In the rows, zero is written as 128.
Families of rows that turns and mirrors carry onto each other, the same ones carrying the whole set onto itself: the rest of each named row's family, in list order:
4 families of 8 rows:
q_313: [141 123 137 164 137 134 115 127 136  86 113 108 171 118 130 169 139 132
 128 107 137 136 127 131 122 133 144 121  99 163 133 119]
q_348: [139 115 101  97 116 112  92 128  90 144 143 139 134 147 129 100 121 103
 140 154 107 113 118 109 115 118 145 155 133 123 127 124]
q_779: [146 135 115 169 134 140 124 131 129  87 139 124 161 116 144 169 123 123
 120 105 164 133 151 130 129 121 127 126 112 164 150 116]
q_657: [144 108 166 151 159 167 132 110 157 123 154 136 129 121 151 110 107 113
 119 131 134 116  83 127 127 123 141 152 121 163 133 108]
q_524: [138 113 146 158 146 159 147  92 178 122 139 113 137 112 168 124  98 114
 145 120 154 106 141 128 126 140 139 120 131 111 154 135]
q_784: [127 160 126  98 118 136 148 147  97 137 119 155 107 136 119 144 124 141
 132 125 114 120 129 108 128 130 127 111 169 106 123  96]
q_403: [127 160  89 124 118 119  97 146  92 153 127 125 135 132 113 121 107 124
 135 129 129 147 132 109 122 147 156 159 154 142 131 122]
q_815: [126 127 165 141 142 150 154 111 143  73 117 153 125 113 159 139 109 149
 116 112 120 136 114 120  99 111 133 114 127 147 128 106]
q_831: [114 124  90 118 129 125 142 105 119 164 132 123 116 136 138 125 132 103
 165 160 139 119 136 122  81 127 126 128 150 103 167 118]
q_863: [117 110 146 136 163 150 151 127 167  92 122 148 125 101 153 151 131 128
 122 112 141 147 101 124 105 106 129 111 125 140  99 124]
q_191: [122  94 117 146 158 134 156  92 164 127 139 126 142 103 151 126 109  83
 133 119 162 112 148 120 122 139 121 102 134 135 142 136]
q_789: [140  95 163 154 160 166 132 133 149 119 155 137 137 128 156 142 108 116
 126 124 161 130  92 157 139 118 125 137 104 135 119 114]
q_982: [126  89 134 154 146 128 147  86 169 126 110 110 148 107 137 141 114 112
 141 125 142 114 145 125 125 150 128 101 112 130 134 153]
q_961: [131 103 135 144 170 142 150 110 189 129 136 126 131 110 160 138 123 114
 138 116 167 122 144 134 140 120 147 111 122 121 116 133]
q_938: [114 158 119 112 142 124 119 138  99 119 125 137  97 131 112 128 140 134
 145 142  95 107 135 108 136 110 131 132 157 100 100 123]
q_906: [150 104 155 145 157 154 137 102 148 135 149 129 143 131 134 117 104 120
 127 144 122 119  89 160 150 135 139 127  94 152 128 148]
q_44: [149 113 148 138 145 162 145 109 132 120 173 144 144 135 156 111 107 104
 106 142 137 120  87 152 140 116 112 131 110 148 132 137]
q_698: [121 143 143 113 116 114 133 146  88 118 125 155 112 115 121 132 118 150
 139 137  95 125 128 133 122 123 133 109 166  98 106 107]
q_684: [117 159 115 109 109 124 119 128  87 125 132 147 116 132 114 116 103 141
 137 137 112 113 132 111 107 133 133 137 155  83 114 135]
q_255: [137 108 132 120 126 104 110 124 101 166 152 136 121 136 127  98 133 115
 131 177 112 111 108 143 131 112 143 155 136 138 120 106]
q_45: [126 139 174 135 174 153 147 112 141  94 132 142 137 120 125 135 132 145
 133 108 109 135 105 139 108 123 151  97 124 139 108 128]
q_54: [132 153 152 129 165 154 153 117 142  88 147 160 129 111 139 136 139 137
 113 104 124 133 122 114 110 102 132 103 143 147 109 129]
q_252: [155 127 111 150 125 141 126 124 166  83 116 116 154 106 168 151 117 126
 124 114 136 127 138 117 140 119 157 127 113 162 149 120]
q_758: [141 120 120 157 133 141 136 129 161  93 124 123 150 119 169 166 125 140
 118 126 164 146 128 149 134 106 134 131  93 144 128 132]
q_597: [136 135 112 103 116 125 133 125 102 157 147 140 118 158 125 111 137 115
 122 171 127  95 101 131 131 112 134 152 129 125 135  92]
q_7: [111 122 114 115 125 108 116 114  86 157 124 130 131 149 140 108 103 115
 157 135 130 146 154 117  86 141 136 129 155 104 149 123]
q_384: [ 95 117  98 124 148 110 127 118 106 163 108 104 116 138 143 115 122  91
 163 147 122 153 142 118 113 139 124 125 162 123 143 125]
q_550: [113 159  96 151 125 126 105 158  81 132 114 107 120 133 116 152 110 124
 147 134 129 142 137 129 146 144 126 150 149 129 135 113]
q_513: [111 119 115 144 124 107 127 107 118 169 131 106 128 119 143 118 125 118
 166 159 136 136 151 138  90 139 129 128 162  97 151 135]
q_319: [146 146  79 125 111 141 112 161 100 149 122 124 133 131 130 162 124 115
 157 133 131 149 128 115 120 138 132 137 153 143 167 110]
q_389: [128 118 119 112 130 120 110 123  84 143 140 121 119 167 148 106 135 109
 146 176 101 124 116 138 133 103 117 149 125 115 134 126]
q_649: [139 147  88 140 105 117  97 166 106 135 123 109 144 102 127 150 130 123
 150 135 115 154 128 127 130 139 149 137 160 140 137 122]

The rest of the family of q_961: q_348, q_403, q_863, q_789, q_684, q_758, q_7
The rest of the family of q_54: q_779, q_191, q_44, q_698, q_255, q_513, q_649

Families of rows that turns and mirrors carry onto each other, the same ones carrying the whole set onto itself: the rest of each named row's family, in list order:
4 families of 5 rows:
q_871: [145 187 134 123 124 130 156 122 104 170 116 137 123 157  90 120 122 140
 103 143 142 101 138 175 126  99]
q_764: [136 173 145 142 141 127 164 108 111 172 115 132 118 155 100 125 133 130
 113 145 147 109 133 183 136  96]
q_15: [121 103 128 113 145 112 158 144 121 115 122 126 117 167 129  79 101 113
 142  93 149 107 157 145 140  88]
q_506: [ 90 122 176  92 127 100 117 121 111 121  95 117  93 121  83 104 109 144
 135 118 122 101 100 158 116 113]
q_321: [112 139  72 115 109 137 145  81 135 127 122 129  95 132  97 103  96 144
 145 150 107 128 151 145  97  97]
q_464: [112 144  84 117 109 138 136  84 128 113 120 139  89 125  91  90  90 152
 135 133 107 114 149 143  89  95]
q_422: [125 103 108 101 130 115 163 154 122 133 117 118 126 168 131  91 109 112
 136 105 149 115 166 139 142  92]
q_542: [144 178 143 139 135 134 159 102 104 166 115 148 105 152  98 108 130 142
 112 134 147  96 131 180 127  92]
q_983: [ 89 115 148 117 128 152 143 102 134 162 118 130  76 118 160 104 142 152
 114 123 135 118 136 132 136  61]
q_287: [110 139  81 111 101 138 126  88 134 127 122 132 100 123  88 104  96 147
 146 147 101 111 155 140  93  93]
q_138: [123 113 123 103 142 113 168 153 131 113 125 113 124 173 113  85 101 112
 145 106 131 109 156 145 145  88]
q_939: [128 101 116 105 149 115 152 156 133 120 126 119 126 164 131  89 100 112
 141 106 139 107 154 139 143  87]
q_801: [ 92 123 169  79 124  95 117 135 111 139  92 107 114 118  92 116 114 139
 126 125 127 113 104 157 123 121]
q_139: [ 93 130 169  78 121 106 126 120 120 134  94 107  92 128  76 115 115 145
 142 135 115 107  94 158 123 114]
q_487: [ 97 126 171  80 127  99 107 131 118 131 102 112 107 128  82 116 107 141
 142 132 119  97 100 155 122 111]
q_935: [ 95 114 145 111 134 152 141 113 145 170 116 120  90 107 157 111 148 148
 111 135 127 116 134 131 140  67]
q_800: [ 91 124 139  97 111 151 141 110 130 178 118 120  89 117 153 112 147 159
 108 137 124 123 139 129 137  64]
q_713: [146 175 135 138 134 135 158 109 113 178 113 140 122 148  92 117 135 132
 116 143 144  91 142 176 130  98]
q_290: [105 137  76 107 102 130 131 104 128 118 119 127 107 119  98 104  89 151
 126 141  98 126 151 136  91  97]
q_413: [ 77 117 148 111 129 148 146 109 147 157 124 111  90 115 154 113 138 147
 112 133 121 127 140 128 141  62]

The rest of the family of q_290: q_871, q_422, q_801, q_800
The rest of the family of q_935: q_287, q_939, q_487, q_713

Families of rows that turns and mirrors carry onto each other, the same ones carrying the whole set onto itself: the rest of each named row's family, in list order:
4 families of 8 rows:
q_222: [128 100 142 164  83 109  97 146 134 106 195  72]
q_249: [147  88 124 180 148 123 106 157 107 105 175  97]
q_240: [139 108 116 150 143 120 131 148 123 108 114 118]
q_885: [115 125 175 157 141  92 142 142 144 106 151  82]
q_438: [131 112 131 107 114  69 103 143 153 116 134  95]
q_48: [126  99 126 144 155  96 140 166 139 110 121 111]
q_559: [130 114 113 154  88 115 137 125 156  95 158  77]
q_769: [128 107  86 135  99 102 100 154 114 107 146 110]
q_85: [116 105 182 145 146  95 124 147 142  86 149  96]
q_650: [133 104 159 172  96  90  86 163 131 104 175  61]
q_962: [130 104 156 142  98  86  95 163 137 109 193  58]
q_60: [140 103 186 156 141 105 129 156 147 108 161  68]
q_84: [124 117 188 158 143 114 126 166 131 104 163  83]
q_419: [137  96 158 137 152  90  92 183 105 120 152 100]
q_65: [145  94  83 133  97  91 101 144 130 110 146  93]
q_604: [142 107 148 114  93  68 108 155 151 122 152 107]
q_442: [152 108  88 146  94 111 103 162 119 129 160  82]
q_986: [121  89 152 125 133  95  76 174 125 138 156  98]
q_133: [136 137 124 157 105 111 130 142 170  85 163  83]
q_8: [152  85  97 134  98 115  86 166 116 109 158  95]
q_842: [147  84 119 177 137 139 105 170 114 104 155  92]
q_117: [122 126 152 114 102  67 122 140 146 112 153  85]
q_572: [126 103 124 176 146 137 118 156 110  93 157  70]
q_721: [121 124 146 111  91  83 122 153 153 110 136  80]
q_813: [122  82 146 123 125  87  82 188 112 118 164  89]
q_471: [146 129 127 167 114 119 145 122 148  96 146  89]
q_733: [144 111 145 146  84 111  87 142 122 106 186  66]
q_910: [138  99 140 184 126 135 125 167 108  99 175  82]
q_428: [134 108 111 119 143 117 141 146 132 113 133 116]
q_243: [133  73 148 135 135  95  98 168  90 130 145  96]
q_976: [147 122 119 165 108 110 150 135 136  77 152  79]
q_584: [140 111 129 127 157  97 129 163 126 110 114 106]

The rest of the family of q_910: q_240, q_885, q_438, q_559, q_962, q_419, q_8
The rest of the family of q_604: q_85, q_650, q_442, q_133, q_572, q_428, q_243

Families of rows that turns and mirrors carry onto each other, the same ones carrying the whole set onto itself: the rest of each named row's family, in list order:
3 families of 6 rows:
q_509: [100 161 119 133 111 159  88 164]
q_148: [155 162 145 119 123 166 138 127]
q_519: [ 88 162 149 139 109 147  74 133]
q_583: [115 164 131  85 118 126 115  96]
q_288: [141 166 151 141 112 169 114 162]
q_89: [152 165 166 131 119 162 128 125]
q_53: [ 81 159 128 125 113 144  75 123]
q_448: [137 162 127 131 116 171 120 166]
q_258: [131 163 171 125 118 148 113  92]
q_553: [ 91 164 120  92 112 123  92 116]
q_894: [109 163 142 144 107 161  88 164]
q_280: [142 167 133  85 118 138 135 114]
q_959: [145 168 121  95 115 149 135 149]
q_343: [136 159 153 113 125 150 125  87]
q_433: [ 94 165 109  99 106 134  92 151]
q_826: [122 169 110 101 109 147 113 168]
q_324: [ 98 161 163 129 114 140  86  97]
q_941: [ 98 157 146 114 120 140  93  86]

The rest of the family of q_941: q_509, q_148, q_53, q_448, q_343
The rest of the family of q_258: q_519, q_288, q_89, q_894, q_324

